In the rows, 128 means zero.
First come named moves, each a turn or a mirror, each shown by rows before and after it. For each pair of rows after them, which moves, in which order, take the first row to the second? The first pair is done for you.
k_393 (before -> after):
[148 133 113 144 137 158 108 119] -> [146 130 118 149 140 157 108 131]
[112 129 127 121  97  97 132 127] -> [108 126 134 130 103 100 131 142]
[114  82 135 107 117 129 127 137] -> [116  82 131 105 116 129 129 131]
k_236 (before -> after):
[122  81 158 113 114 100 126 168] -> [119  86 156 121 113  98 124 171]
[111 130  87 141 109 117 100 101] -> [132 115 105 101 125 124 113  79]
[ 88 146  85 135 120 173 140 157] -> [115 128 113  81 142 186 156 127]
[111 106 139 116 118 131 140 163] -> [111 107 141 112 121 133 140 162]
k_412 (before -> after):
[154 111 123 124 142 126 118 116] -> [152 120 115 137 133 117 113 113]
[139  99 124 120 126 119 104 113] -> [138 112 117 135 118 113 101 109]
[148 127 168 146 167 115 136 139] -> [149 131 164 158 162 110 131 135]
Now pairs of rows:
Between the rows of a pair lie two moves.
[151 101 139  80 148 127 140 100] -> [113 115 135 158 144 118 126 184]
k_393, k_236
[152 150 178 111 147 134 166 138] -> [141 176 118 123  95 120 145  84]
k_236, k_393
[164 101 124 145 120  87  96 109] -> [143 128 136 173 122  78 111 147]
k_412, k_393
[141  90 131 126  94  98  97 105] -> [146  76 164 120 123 105 110 139]
k_393, k_236
[102 110 125 150 148 139 143 137] -> [120  97 129 144 158 139 133 125]
k_236, k_412
[158 100 110 156 118 118 112 120] -> [161 114 108 150 115 113 119 104]
k_236, k_412
[ 90 142 140 108 132 134 150 130] -> [101 119 137  91 136 141 140 114]
k_412, k_393
[178 151 154 200 180 126 114 148] -> [194 165 173 153 185 126 150 113]
k_412, k_236
[134 156 130 136 124 119 127 120] -> [135 152 146 137 138 124 131 136]
k_236, k_393
[ 85 111 108 107  93 125 142 115] -> [ 97  94 139  91 122 135 157 135]
k_393, k_236
[102 145 109 113 146 215 142 148] -> [ 96 154  87 124 126 209 132 134]
k_393, k_236
[127 154 128  87 152 144 135  93] -> [ 95 157  97 158 133 135 102 137]
k_412, k_236
[115 169 130 129 107 110 176 121] -> [125 134 150  91 130 127 182 124]
k_236, k_412
[ 99 149 127 107  69  99 134 131] -> [122 111 149  65  96 118 135 122]
k_236, k_412
[146 135  85 158 120 157  96  97] -> [169 110 135 117 164 170 118 109]
k_393, k_236
[161  84 134 158 107  75  75 103] -> [136 122 143 195 106  62  95 147]
k_412, k_393
[130 142 168 150 149 118 153 169] -> [123 166 108 157  96 102 130 105]
k_393, k_236
[126 125 127  91 138 157 154 124] -> [111 119 101 150 125 149 116 153]
k_412, k_236
[135 141 152 136 140 119 135 159] -> [130 157 114 138 106 108 119 117]
k_393, k_236
[144 132 164 115 146 113 148 124] -> [131 153 123 134 109 103 129  97]
k_236, k_393
[168 146 127 123 132 114 128  75] -> [146 145 163 154 162 119 141 162]
k_412, k_393
[109  82  94 167 147 172  83 182] -> [ 86 160  70 194 108 146 112 162]
k_412, k_412
[ 91  85 109  65 102 114 120 122] -> [ 69  92 102 107 100 110 112 162]
k_236, k_393
[137 126 116  95  87  84 134  79] -> [137 101 178 104 146  99 155 164]
k_393, k_236
[117 121 131  76 128 155 154 113] -> [ 96 118 100 152 112 149 109 156]
k_412, k_236
[151 203 125 174 124 101 138 108] -> [171 175 160 101 153 118 166  86]
k_236, k_412
[115 113 116 126 107 115 117 132] -> [121 105 135 120 126 121 128 149]
k_236, k_393
[109 141 127  96 123 129 179 133] -> [ 92 123 111 137 121 129 148 172]
k_412, k_236
[126  60 148 123 167 131  94 184] -> [126  86 123 177 147 115  71 180]
k_236, k_412
[160 114 166 125 140 139 110  96] -> [118 161 138 176 104 122 117 120]
k_236, k_412
[170 107 160 138 148 122 135 123] -> [161 126 119 151 111 111 119  90]
k_236, k_393
[119 165 120 174 135 132 126 156] -> [146 160 110 117 124 134 130  78]
k_393, k_236
[129 104 123  82 123 147 131 106] -> [106 107 138 129 137 146 130 175]
k_393, k_236
[131 108 166  78 155 117 148 122] -> [ 87 134 130 159 124 102 125 176]
k_393, k_236
[112 125  99 130 111 144 115 119] -> [127 109 129 102 134 152 130 122]
k_393, k_236
[139 111 100 126 128 128 110  95] -> [142  95 134 125 162 136 122 136]
k_393, k_236
[123  81 133 122 143 139 100 183] -> [117 103  79 131  95 125  82 129]
k_393, k_236
[119 116 121 145 134 136 110 153] -> [140 106 131 108 143 142 118 122]
k_236, k_393
[103 172 132 147 111 126 151 120] -> [128 132 159  94 141 145 157 106]
k_236, k_412
[150 132 148 158 132  99  84 164] -> [175 141 172 100 146 102 117 123]
k_412, k_236
[113 146 100 131 100 117 119  90] -> [126 134 117  93 113 127 131  81]
k_236, k_412
[145  92 125  84 126 140 109  87] -> [118  89 149 138 150 141 111 179]
k_393, k_236
[134 162 109 126  91 129 129  80] -> [128 135 131  77 108 147 152  91]
k_412, k_412
[129 122 118 153 116 121 105 135] -> [146 126 138 107 125 126 134 105]
k_412, k_236
[125 120 125 155 132 135 115 145] -> [142 121 143 114 143 139 133 117]
k_412, k_236
[132 180 164 175 124  89 158 147] -> [125 147 191 119 142 107 181 162]
k_412, k_412
[142  91 144 115 139 117 117 140] -> [126 118 121 157 117 102 109 150]
k_236, k_412
[151 143 154 153 149 126 117 134] -> [149 154 130 158 129 120 109 111]
k_393, k_236
[105  86 118 122 133 130 111 169] -> [107  98  91 115 107 123 104 125]
k_393, k_236
[130  75 134 127 157 143  98 164] -> [124 135 104 186 126 116  88 144]
k_412, k_412
[117 126 148  96 111 132 157 127] -> [101 140 125 120  90 125 144 126]
k_236, k_393
[122 101 156 133 149 139 132 165] -> [137  97 158 134 155 138 119 151]
k_412, k_236
[116 156 106 153 122 117 146 142] -> [141 145 116 106 127 126 158 100]
k_393, k_236
[132 180 121 155 123 117 150 133] -> [126 149 145 102 145 136 173 144]
k_412, k_412
[121 172 128 133 116 132 120 136] -> [141 146 146  96 135 145 125 123]
k_236, k_412
[145 103 126 102 118 123 118  92] -> [111 137 104 140  91 111 122 116]
k_236, k_412
[133 135 140  87 125  97 144 106] -> [114 135 155 124 138  95 142 167]
k_393, k_236
[100 126  95 143 121 137 118 136] -> [133 101 115 112 143 146 116 109]
k_236, k_412
[185 133 139 151 142 108 114  72] -> [163 166 125 175 122  95 121  83]
k_412, k_236
[166 135 138  91 144 143 149 101] -> [113 176 107 147 107 126 154 147]
k_236, k_412
[134 179 140 216 138 101 126 166] -> [201 126 185 125 184 125 138 107]
k_236, k_412
